(in the rows, 128 means zero)
Each path below is one point turned by a fixed rotation once a step. After each direction that follows a path, write how fast that rotation turns it, in degrees per step (0 if it stays still).
Each turn is a multiple of 5 degrees from 10 to 175, or 0.
Each row of a path follows its step; steps can be skipped.
Path 1:
step 2: [124 127 120 131 134 138 130 131 125 126 134 131 144 132 131 128 129 126
 122 122 113 129 130 118 131 121 142 139 132 125 125 124 121 136 135 127
 125 126 132 134 126 135 146 133 129 129 136 127]
step 3: [120 134 127 140 138 133 132 136 125 127 135 139 137 128 125 136 135 128
 130 131 121 130 125 124 128 121 136 136 134 119 123 125 120 129 123 121
 137 137 130 128 114 137 130 137 132 122 129 116]
step 9: [125 121 117 134 133 137 135 124 134 123 120 122 127 129 133 138 128 124
 134 128 125 125 125 132 131 115 138 136 121 129 135 127 131 132 135 120
 135 139 118 137 119 130 130 120 124 135 121 138]
step 11: [132 129 125 131 132 140 131 135 127 138 132 128 131 128 130 124 124 128
 126 131 134 132 128 121 128 124 122 130 127 128 113 135 127 129 133 129
 137 115 112 120 118 140 125 118 117 134 121 120]
step 12: [130 135 132 133 132 137 130 133 128 136 125 128 132 137 127 127 127 123
 131 128 123 127 126 129 115 130 129 132 137 134 126 140 136 134 139 126
 122 123 115 110 122 141 136 124 124 136 118 131]
step 14: [130 120 130 128 127 115 126 130 113 139 129 134 135 132 133 127 134 129
 133 135 121 134 122 124 114 129 132 135 135 120 122 131 123 125 123 125
 126 131 125 131 108 127 126 127 117 124 136 132]
step 15: [136 122 139 133 140 115 127 132 122 127 125 129 127 132 129 125 129 130
 132 138 130 138 127 128 118 131 134 129 135 129 123 125 126 137 119 120
 135 133 122 134 120 129 134 127 129 125 124 150]
step 17: [143 132 123 137 134 121 127 115 128 129 134 109 128 125 139 123 126 127
 125 128 131 132 123 121 120 114 128 132 123 116 129 131 132 132 125 125
 137 129 125 129 124 126 135 134 129 131 132 118]
step 18: [135 143 127 135 130 130 122 126 133 131 138 118 135 121 147 117 135 123
 133 124 127 131 132 126 126 120 125 128 126 133 123 127 126 122 123 115
 136 122 122 130 128 131 138 137 133 132 124 132]
step 20: [133 127 130 135 127 136 145 122 130 129 133 135 127 129 141 122 130 128
 124 128 122 119 118 119 133 123 133 136 138 125 129 132 121 127 141 117
 117 143 123 131 128 124 126 128 123 132 124 130]
[125 127 126 125 129 128 128 130 128 128 130 128 129 126 125 126 131 126
 128 127 128 131 129 124 129 129 126 127 126 130 125 128 128 130 127 129
 126 126 129 132 131 128 130 127 126 128 131 126] | 130
[127 125 128 127 130 128 130 128 128 127 126 132 130 132 129 127 128 126
 129 129 128 129 128 127 128 127 132 124 126 122 128 128 127 128 126 128
 130 128 130 129 130 129 129 125 130 129 130 131] | 55
[129 124 126 127 129 129 131 131 129 125 127 124 128 127 130 129 130 130
 128 127 126 126 128 128 128 131 128 131 130 127 132 132 127 130 128 131
 127 131 130 127 130 129 131 127 128 130 128 127] | 100
Path 2:
step 0: [127 126 130 131 122 133 137 131 117 121 137 145 116 139 133 134 134 137
 136 127 118 128 126 125 124 127 131 123 126 144 121 121 124 126 137 121
 121 122 124 126 125 125 122 120 130 133 134 128]
step 1: [124 128 136 125 137 130 133 130 128 113 131 129 131 136 133 134 132 143
 131 123 132 126 124 123 133 131 121 123 120 136 145 123 119 132 127 126
 116 123 128 125 120 135 116 117 132 132 127 131]
step 5: [126 117 131 116 126 128 121 134 128 122 122 128 129 141 123 126 120 130
 137 121 129 132 131 120 120 123 143 128 134 128 124 117 114 121 130 119
 131 133 132 132 120 119 128 124 138 130 130 123]
step 6: [117 127 127 127 121 133 128 127 136 125 122 134 129 136 134 133 114 121
 136 126 130 133 132 124 140 115 128 113 124 134 128 116 120 133 123 125
 124 131 121 120 120 120 130 131 139 131 129 125]
step 7: [132 127 128 130 130 120 125 139 131 115 121 123 122 137 137 125 123 124
 132 129 128 125 125 129 127 116 139 117 120 141 125 118 121 118 129 135
 123 126 128 127 120 127 125 131 135 113 124 132]
step 8: [131 131 135 134 126 133 130 138 123 130 119 137 122 129 137 131 120 131
 131 130 123 127 127 128 123 121 138 132 128 144 141 122 125 129 138 133
 128 130 125 116 115 120 126 123 141 130 124 121]
step 10: [131 125 137 119 129 119 123 144 126 121 124 129 125 134 138 120 124 133
 133 131 129 127 129 123 128 127 138 138 116 132 139 135 115 136 123 136
 123 121 129 123 124 119 136 126 121 133 131 129]
step 12: [123 123 125 122 120 131 133 136 130 130 130 120 125 134 126 128 131 131
 130 120 130 134 131 127 125 133 131 125 116 131 129 139 105 140 121 124
 121 119 126 129 120 121 119 129 134 117 121 125]
step 16: [128 125 136 127 117 126 128 138 124 126 121 139 127 132 127 121 124 118
 134 133 127 130 127 137 130 140 139 131 122 131 129 121 129 120 140 123
 127 117 133 124 120 127 121 118 137 123 141 125]
step 18: [135 113 127 130 117 124 122 129 123 119 131 130 123 141 135 124 131 128
 125 137 122 128 124 123 135 131 145 126 123 133 125 119 111 125 123 122
 123 125 134 130 126 128 130 118 123 133 132 128]
[125 126 127 127 128 131 131 126 130 128 127 129 128 130 127 126 129 129
 129 126 128 129 127 132 130 127 126 125 129 127 130 130 131 130 126 130
 126 129 127 127 125 132 132 125 129 126 128 126] | 135
[126 126 130 126 129 127 130 130 126 127 127 129 128 132 128 125 133 127
 127 126 130 129 130 130 125 130 128 130 129 126 127 125 128 127 126 130
 128 129 131 126 127 127 126 131 130 128 125 130] | 160
[131 129 126 127 128 128 129 125 127 128 127 127 129 129 130 130 128 123
 126 130 125 128 126 131 130 133 128 130 126 126 127 130 126 126 126 127
 129 126 131 126 128 129 131 127 130 128 126 125] | 10
[132 125 129 130 126 126 127 129 127 127 132 128 125 128 131 130 129 129
 127 126 128 131 129 130 128 125 127 129 130 127 127 130 131 126 127 129
 130 125 124 128 129 128 126 126 130 126 125 128] | 95
[128 126 129 130 130 127 129 124 129 128 128 129 129 130 126 131 129 127
 127 128 127 124 126 129 124 126 124 127 128 133 130 127 125 126 129 129
 128 127 126 127 128 129 128 131 131 127 128 128] | 55
[129 128 128 125 125 128 125 127 129 129 125 129 128 128 128 128 126 126
 128 125 129 125 129 129 129 127 123 128 129 123 127 125 127 127 129 128
 129 128 129 132 127 127 125 127 129 125 130 125] | 35
Path 3:
step 0: [139 126 132 129 117 126 133 141 126 135 119 122 123 127 137 131 131 130
 130 132 135 142 123 129 129 140 132 121 127 132 128 118 116 127 138 128
 118 138 129 134 135 126 118 135 123 123 132 128]
step 3: [136 126 130 121 120 129 135 128 148 126 120 130 125 131 125 133 128 131
 123 126 123 120 133 127 118 146 119 126 137 136 127 122 126 134 127 125
 125 128 120 136 131 117 124 128 128 132 137 137]
step 5: [127 117 139 132 132 130 139 128 139 134 109 130 129 115 129 121 140 132
 133 128 130 128 125 129 123 138 128 119 134 128 121 123 127 127 130 136
 128 123 135 132 117 123 128 121 133 131 124 134]
step 6: [123 131 139 113 123 125 129 128 128 134 113 125 127 130 139 131 128 132
 132 128 131 122 127 129 117 133 123 122 136 117 134 126 127 125 116 130
 130 118 126 132 132 124 127 119 144 133 127 118]
step 9: [120 119 123 126 117 120 132 135 122 126 110 129 131 131 126 126 133 138
 120 132 126 133 126 138 136 136 125 127 124 122 116 129 132 132 132 141
 126 122 135 133 125 124 124 127 138 125 120 121]
step 10: [133 133 133 130 126 131 134 132 126 137 112 127 132 132 137 134 130 135
 125 132 127 122 129 135 133 140 123 109 120 128 144 130 131 139 122 129
 125 127 130 122 131 127 123 136 136 128 119 130]
step 12: [125 120 122 130 130 134 133 142 126 128 122 122 138 133 136 133 127 120
 120 117 128 133 133 135 135 145 135 124 136 133 131 116 125 131 117 133
 119 128 134 135 129 131 132 134 128 125 126 136]
step 14: [131 128 140 132 115 122 133 135 121 132 121 130 129 130 128 135 133 129
 125 129 130 128 131 121 121 140 137 121 130 116 131 113 111 135 126 127
 116 122 137 123 131 130 125 134 127 126 122 125]
step 15: [134 120 137 125 123 128 145 136 141 128 119 126 126 124 132 137 135 129
 121 126 145 130 125 125 121 128 122 133 129 132 138 115 134 132 124 126
 123 124 128 125 135 132 138 127 123 123 124 129]
step 19: [119 124 139 124 120 127 127 131 145 140 115 136 120 123 127 129 131 131
 118 128 134 132 134 125 127 136 122 127 141 125 134 119 130 127 122 136
 133 120 128 133 127 115 129 131 134 134 126 132]
[126 129 131 128 129 126 127 127 128 128 125 129 129 125 127 126 129 133
 130 129 130 131 129 127 130 128 129 128 127 128 129 130 125 130 132 130
 124 128 128 128 126 129 126 130 126 129 126 126] | 80
[130 125 129 130 129 128 129 126 127 128 129 128 129 127 129 130 126 129
 129 131 126 129 124 129 125 130 130 127 125 125 128 128 129 126 130 133
 130 126 133 125 127 126 127 128 127 129 128 126] | 85
[127 129 128 125 124 129 130 128 127 125 127 124 131 131 126 128 128 127
 130 128 127 124 129 126 127 128 128 123 128 128 127 132 128 129 128 130
 129 129 127 128 125 127 128 129 128 132 127 126] | 100
[128 126 130 128 129 126 125 129 130 129 130 126 125 131 128 132 129 133
 126 129 124 125 128 128 128 127 126 126 128 127 130 128 124 128 129 128
 128 129 128 128 130 128 131 125 124 128 126 128] | 95
[130 127 124 129 130 129 127 130 129 129 123 130 127 129 131 126 128 128
 130 126 128 124 129 127 128 126 127 125 128 129 127 128 130 130 129 131
 127 126 128 125 129 129 127 127 125 127 132 126] | 60
[129 125 127 128 126 126 130 125 132 126 127 127 123 127 123 129 129 128
 127 130 131 128 128 128 129 126 125 129 127 129 125 129 131 128 129 131
 130 127 128 130 127 128 129 129 127 125 129 130] | 175
Path 4:
step 1: [129 124 124 113 145 125 132 122 122 122 131 121 127 138 124 123 144 133
 121 120 137 121 133 137 129 133 131 138 122 144 118 138 137 120 133 131
 127 130 130 129 121 128 126 133 128 126 135 126]
step 3: [124 132 123 127 137 124 123 135 130 130 128 121 126 124 139 141 128 119
 140 131 126 122 115 131 116 130 119 121 118 128 123 122 139 126 139 116
 144 123 129 120 132 120 131 125 138 128 130 133]
step 5: [134 114 127 118 118 121 126 134 126 133 121 129 150 135 134 123 137 135
 133 121 118 127 120 131 140 132 129 120 130 122 117 135 123 130 131 128
 127 121 138 135 125 128 134 121 125 128 128 137]
step 7: [136 135 132 121 123 135 134 131 138 123 142 133 133 126 122 128 124 129
 113 138 118 124 126 130 124 138 135 121 122 121 130 129 131 133 134 125
 125 122 117 129 121 121 142 136 144 129 122 120]
step 9: [118 133 132 126 125 133 117 121 119 118 125 123 131 149 117 125 132 117
 122 121 134 130 121 132 127 138 126 128 125 129 128 125 123 132 144 130
 116 121 125 132 132 123 119 120 121 134 132 122]
step 10: [112 131 132 129 115 125 138 126 133 128 116 124 137 121 118 122 132 126
 122 126 131 124 121 135 137 133 128 132 115 134 123 119 136 117 129 133
 126 133 119 122 124 117 132 140 134 125 122 137]
step 11: [129 122 126 131 138 128 127 125 142 118 141 117 123 119 121 123 134 129
 132 130 120 120 133 126 126 132 115 131 141 137 125 122 140 137 138 127
 122 125 131 122 128 122 128 125 133 119 132 142]
step 16: [135 130 121 120 129 126 119 140 124 113 126 124 130 135 130 127 131 131
 135 117 120 128 125 124 123 145 137 125 132 137 138 127 133 125 112 125
 127 120 133 133 129 118 140 130 128 119 120 120]
step 19: [126 126 141 121 124 131 133 140 125 116 126 120 124 124 129 133 140 134
 135 130 131 132 124 128 121 142 123 138 114 138 122 139 137 131 137 126
 125 132 130 127 139 124 116 124 135 118 128 124]
step 20: [117 124 126 132 132 123 139 126 127 121 120 122 129 135 128 117 130 120
 126 119 114 124 132 138 121 130 128 132 128 126 105 120 128 134 135 124
 135 115 133 128 120 129 126 134 133 124 125 117]
[128 126 128 129 128 130 128 128 123 125 125 128 132 129 129 130 129 129
 129 125 127 130 126 129 128 130 129 132 126 127 128 124 126 131 126 128
 127 128 130 126 126 130 129 127 125 128 129 125] | 100
[125 131 129 129 126 129 128 131 126 129 126 127 129 129 130 129 124 129
 126 130 129 126 128 126 123 127 128 127 124 127 127 129 127 130 132 125
 129 129 129 130 130 128 124 127 126 126 130 128] | 70
[128 126 128 129 128 124 131 128 127 129 128 130 129 129 127 129 130 127
 127 127 128 128 129 130 124 126 126 130 128 126 126 128 132 122 127 127
 130 131 130 125 126 126 126 130 126 129 131 128] | 155
[129 127 125 129 125 129 130 129 126 128 125 130 132 128 127 128 126 131
 130 129 126 131 130 124 130 126 127 127 127 128 127 128 130 126 127 126
 126 126 125 128 128 127 129 131 128 130 125 131] | 135
[127 128 129 128 128 133 129 129 130 126 128 130 129 124 128 127 126 128
 130 126 129 125 130 130 125 129 128 131 127 127 128 131 128 129 127 126
 127 129 131 124 125 126 127 126 131 130 125 130] | 85
Path 5:
step 1: [122 136 133 134 126 134 120 125 145 125 134 130 125 127 133 131 135 124
 131 132 126 142 139 127 126 134 112 133 123 128 122 126 127 136 128 128
 143 122 140 128 127 128 137 140 123 120 129 124]
step 3: [134 130 126 132 126 127 119 128 128 142 135 125 132 120 120 117 118 120
 126 124 123 125 133 134 127 132 127 127 138 133 139 140 123 136 136 116
 116 115 120 130 132 122 129 130 126 137 136 129]
step 4: [135 134 142 122 127 134 129 127 137 134 121 147 121 116 123 122 133 122
 135 131 130 116 126 129 125 138 126 129 127 132 123 118 141 129 125 130
 133 130 134 125 137 129 132 125 120 123 124 139]
step 5: [121 127 126 131 115 125 130 138 123 113 139 130 134 122 124 137 127 123
 125 124 131 136 112 126 126 131 132 126 121 130 113 129 127 141 129 120
 133 124 140 122 131 134 127 129 127 124 135 119]
step 8: [121 117 131 130 123 121 138 121 124 129 120 139 131 122 124 141 129 120
 141 115 134 128 131 131 127 135 134 119 131 132 119 136 130 136 122 126
 129 139 135 136 134 126 127 120 125 133 129 139]
step 10: [124 138 129 122 128 133 126 128 139 129 123 139 135 139 121 127 117 136
 133 129 132 131 130 117 141 135 135 125 125 126 122 116 123 114 132 123
 130 127 126 133 124 123 125 140 124 118 136 126]
step 11: [123 122 122 135 131 122 127 129 132 138 136 131 134 130 128 133 127 125
 113 125 140 128 124 140 125 131 135 117 129 127 120 146 127 133 136 132
 129 121 119 127 128 128 127 138 120 126 118 139]
step 14: [119 120 119 114 136 128 137 130 133 131 133 131 132 135 121 140 125 128
 126 138 121 121 116 111 120 128 130 119 135 126 117 127 131 127 131 119
 126 127 130 134 121 126 127 136 133 130 121 133]
step 17: [126 132 123 126 129 133 139 121 132 134 134 125 127 129 133 141 136 134
 123 116 133 135 117 125 130 129 116 128 131 128 133 131 122 126 130 120
 133 131 133 124 123 115 126 121 124 148 117 128]
step 18: [122 134 138 115 135 121 130 128 119 128 125 132 118 128 144 129 120 137
 131 132 124 135 133 126 130 128 139 121 136 124 116 119 130 118 127 124
 123 123 120 137 124 132 126 130 132 132 122 122]
[128 128 130 129 126 128 127 128 124 126 128 124 131 129 130 127 128 130
 128 129 129 131 127 126 127 128 130 129 128 130 128 129 131 129 126 130
 127 126 129 133 130 132 126 129 126 131 129 130] | 110
[125 127 130 131 126 132 128 127 130 128 128 129 124 126 129 126 125 128
 128 129 127 129 129 126 130 129 129 128 129 128 128 126 127 124 131 132
 128 125 129 128 130 130 131 126 130 127 128 129] | 125
[127 131 125 127 129 128 131 129 130 127 127 125 126 128 128 125 131 127
 129 129 129 127 131 126 127 130 125 127 129 129 130 126 128 131 129 127
 127 124 127 129 124 129 129 127 126 130 125 131] | 130
[128 127 129 129 127 127 128 130 129 128 128 129 128 124 132 129 130 127
 132 126 129 126 127 130 129 127 126 130 127 132 130 126 126 131 128 130
 130 131 130 125 129 130 127 128 128 129 130 132] | 90
[129 124 124 127 129 130 130 130 131 126 127 128 128 128 125 131 129 129
 130 132 128 128 129 127 126 127 128 127 129 126 130 130 130 130 127 131
 126 131 131 128 128 131 127 126 131 129 130 125] | 45
Path 6:
step 1: [119 138 125 136 128 136 121 120 139 131 133 137 116 126 117 134 122 128
 120 127 120 124 136 139 136 131 130 132 132 124 124 120 121 136 131 126
 130 129 124 138 122 117 128 132 119 138 125 121]
step 2: [128 131 123 128 134 126 132 123 127 141 118 133 120 130 122 121 126 130
 136 129 132 124 124 137 134 135 129 137 123 124 131 128 139 129 115 124
 123 123 118 118 113 114 128 133 131 138 123 118]
step 6: [119 130 118 144 132 126 116 121 131 137 124 129 126 120 120 129 129 128
 125 132 119 132 131 119 112 126 136 136 137 134 124 137 121 133 130 134
 127 126 114 131 131 123 132 136 128 126 131 126]
step 8: [122 124 112 124 136 142 129 140 141 127 127 126 123 126 121 129 126 122
 125 122 127 131 128 130 132 133 136 137 141 129 133 132 127 125 120 116
 136 132 119 132 123 119 123 132 126 129 124 120]
step 9: [126 132 122 125 136 135 116 121 128 142 124 126 133 121 115 125 119 129
 132 128 122 126 143 128 128 139 124 130 125 137 132 134 133 137 118 135
 137 132 118 123 125 126 126 131 121 138 123 127]
step 10: [138 135 121 131 135 133 124 126 134 132 116 124 123 137 126 134 122 120
 126 137 126 123 135 136 135 129 129 126 137 112 138 141 139 133 125 133
 125 124 129 133 122 130 122 130 131 140 132 127]
step 12: [123 129 113 135 127 129 114 125 119 147 121 123 132 125 127 116 120 125
 126 125 132 127 133 132 134 130 118 129 129 128 123 127 131 132 126 137
 121 120 135 131 125 114 128 139 129 123 133 121]
step 14: [123 129 120 135 129 128 131 122 124 139 122 129 124 131 135 126 135 128
 137 134 127 133 138 126 132 130 132 137 130 132 127 120 114 141 114 121
 129 136 118 133 116 118 125 134 122 134 129 130]
step 17: [132 129 113 142 142 131 130 120 122 128 121 120 132 133 118 137 131 123
 132 125 129 137 147 129 130 132 130 130 131 125 127 128 127 130 118 125
 130 126 140 133 126 129 117 136 121 132 131 126]
step 18: [129 129 122 136 137 130 126 128 139 135 127 124 128 115 116 133 120 137
 120 130 122 130 129 138 127 126 129 137 129 115 130 135 125 133 125 132
 139 113 124 130 121 120 122 131 129 117 138 128]
[125 128 129 124 126 129 130 130 128 129 128 131 125 132 126 127 124 127
 128 129 125 128 128 129 127 130 131 128 129 130 126 126 128 130 126 125
 127 131 127 126 128 127 130 129 126 128 129 128] | 55
[128 126 131 127 129 129 127 127 132 128 129 129 126 131 128 129 129 130
 127 128 129 131 128 124 129 130 127 127 132 129 131 128 127 128 133 129
 131 130 125 127 126 127 126 128 130 124 129 126] | 140
[128 126 126 129 126 128 129 128 128 127 129 128 126 131 125 126 131 131
 131 129 128 128 134 127 130 128 126 128 124 128 128 129 131 127 128 131
 125 128 130 128 127 129 131 130 127 127 129 126] | 140
Path 7:
step 0: [125 131 129 136 123 131 119 129 126 122 125 139 119 130 133 125 138 127
 131 140 118 135 130 133 126 145 125 134 123 127 131 126 132 137 129 139
 121 135 122 126 136 128 123 120 132 122 120 126]
step 3: [128 125 125 113 127 137 124 133 121 124 132 127 126 133 126 121 134 141
 118 123 133 131 126 129 122 134 118 121 121 134 140 117 127 122 123 131
 123 123 130 117 127 125 123 133 130 130 141 128]
step 4: [136 124 103 121 124 132 126 131 128 131 131 124 125 137 123 116 129 132
 126 130 134 122 120 121 123 128 122 129 129 134 129 127 127 126 131 132
 131 127 125 132 123 130 143 129 122 134 131 129]
step 6: [127 126 126 128 135 128 130 137 134 127 139 127 119 114 134 131 128 114
 120 119 128 122 123 129 128 122 123 133 133 134 126 132 122 122 122 127
 130 141 117 119 124 126 127 126 134 137 131 133]
step 10: [116 130 129 126 112 134 132 125 126 116 128 131 131 127 124 126 125 131
 123 117 128 136 125 133 126 126 131 123 126 123 132 115 139 126 140 125
 126 118 131 124 122 132 126 136 139 132 121 128]
step 11: [131 118 118 126 131 137 131 122 119 126 132 127 129 135 120 125 129 134
 117 118 134 138 128 124 130 133 127 128 111 131 133 128 128 125 142 133
 118 130 138 123 133 129 132 127 133 124 125 135]
step 17: [118 134 135 136 129 126 134 135 124 115 121 128 130 108 116 129 131 124
 132 131 123 120 119 126 119 122 126 127 121 127 130 133 137 132 133 125
 127 126 129 134 131 125 126 133 132 131 122 131]
step 18: [122 133 132 135 122 138 129 123 118 113 125 130 136 129 132 127 135 119
 131 121 133 141 130 132 121 125 129 129 128 134 128 129 137 136 136 135
 121 134 141 132 130 131 126 131 127 136 121 129]
step 19: [130 128 130 124 123 137 132 119 114 129 129 124 137 134 122 134 129 124
 117 113 130 127 123 133 128 121 132 131 124 126 132 129 123 126 131 127
 127 120 137 140 135 136 131 128 138 119 127 126]
step 20: [133 120 121 129 131 141 133 132 129 126 122 119 134 131 120 140 125 135
 128 123 139 134 123 122 130 140 125 127 131 128 126 143 132 123 124 128
 122 124 134 134 125 126 127 128 135 115 124 122]
[126 127 129 130 128 130 128 130 127 130 126 129 127 130 132 129 126 130
 128 131 128 132 126 128 128 129 127 127 129 127 130 129 133 128 128 128
 133 130 129 130 125 129 128 132 130 130 127 126] | 140
[125 126 128 125 128 126 129 125 126 130 126 126 126 123 127 127 128 128
 126 127 127 128 122 127 127 125 126 130 129 128 127 126 126 128 126 128
 130 126 127 128 127 127 128 130 130 127 125 129] | 160
[131 128 129 128 124 130 131 132 128 126 129 128 126 126 129 126 127 128
 128 126 128 131 127 127 130 126 127 127 125 127 126 130 128 129 129 125
 127 128 130 128 128 128 131 128 130 129 128 133] | 10
[126 130 131 126 129 130 127 129 128 131 130 129 128 125 129 127 126 129
 128 123 129 130 128 129 128 126 133 129 128 130 127 127 128 126 131 132
 130 129 130 124 129 129 126 129 127 130 129 127] | 90
